(in the rows, 128 means zero)
Each named turn below is shown by a few rows before and after it. Which turns, in which order, take the first row of each later pair to the second? The first pair is answered.
Z224 (before -> after):
[125 121 131 151 140 129 158 125]  ->  [107 102 130 141 142 130 147 128]
[134 156 121 135 128 124 131 126]  ->  [129 137 137 146 138 111 122 140]
[129 161 138 102 116 134 125 134]  ->  [138 156 153 121 125 120 130 141]
[112 121 112 139 146 148 114  93]  ->  [123 138 118 149 145 146 125  92]
Z614 (before -> after):
[140 156 117 119 100 145 143 119]  ->  [116 124 113 102 102 154 130 120]
[113 121 106 119 130 151 179 121]  ->  [115 118 108 128 134 149 182 121]
[159 151 154 168 136  88 132 147]  ->  [158 185 125 130 105 106 108 125]
Z679 (before -> after):
[121  83 116 147 146 130 160 138]  ->  [126  83 120 154 147 126 156 137]
[158 153 132 142 106 114 135 153]  ->  [150 143 135 135 104 109 114 162]
[179 181 149 127  92 107 109 173]  ->  [162 166 147 108  84 109  85 177]
Then:
(2 to 4 turns a pair)
[118 121 117  98 127 144 125 118]  ->  [113 108 123 106 136 143 137 117]	Z224 then Z614 then Z614
[152 150 135 161 134 124 155 126]  ->  [104  84 132 132 147 140 135 136]	Z224 then Z679 then Z224 then Z614
[103 123  87 109 135 183 179  88]  ->  [167 167 141 179 142 116 185 117]	Z224 then Z224 then Z614
[110 108 147 160 168 135 154 144]  ->  [107 137 114 134 150 170 168 115]	Z679 then Z224 then Z679 then Z224
[114  86 145 151 159 125 135 151]  ->  [ 93 103 105 105 133 169 130 121]	Z679 then Z224
[109  72 156 154 161 128 139 151]  ->  [133 166 110  88  90 159 105 110]	Z614 then Z614 then Z614
[172 174 145 155 123  89 141 136]  ->  [127  89 160 154 158  89 137 155]	Z614 then Z614 then Z614 then Z614
[113 148  67  93 120 197 157 100]  ->  [100  87  96 141 171 180 197 124]	Z614 then Z614 then Z224
[106 138  85 103 144 128 111 118]  ->  [114 152  80 107 143 128 115 113]	Z224 then Z614
[ 93 117 102  88 116 193 142 109]  ->  [140 109 172 182 156 112 161 160]	Z224 then Z224 then Z224 then Z614
[102 128 119 101 117 164 154 109]  ->  [142 161 146 149 125 131 176 120]	Z614 then Z614 then Z679 then Z614
[147 164 105 126 113 153 152 105]  ->  [100  85 110 117 135 161 140 119]	Z614 then Z614
[138 146 112 138 137 151 173 109]  ->  [139 168 105 107 107 148 133 106]	Z224 then Z614 then Z614
[141 149 102 136 136 157 174 114]  ->  [117  82 144 147 154 116 132 156]	Z614 then Z224 then Z224 then Z679
[ 89  43 179 163 164  97 113 145]  ->  [183 200 164 186 120  91 152 107]	Z679 then Z614 then Z614
[118 166  82 104 123 177 179 102]  ->  [ 86  92 103 123 163 169 187 124]	Z614 then Z614
[144 121 163 157 119  75 100 157]  ->  [171 178 136 161 108 104 147 124]	Z224 then Z224 then Z679 then Z224
[126  71 162 157 158 100 183 149]  ->  [163 124 168 171 140  80 175 151]	Z679 then Z679 then Z614
[107  66 109 148 161 145 220 108]  ->  [122  58 145 175 167 105 202 134]	Z614 then Z224
[121 130 132  77 119 133 100 123]  ->  [145 147 153 102 121 105  97 136]	Z224 then Z224 then Z679 then Z614
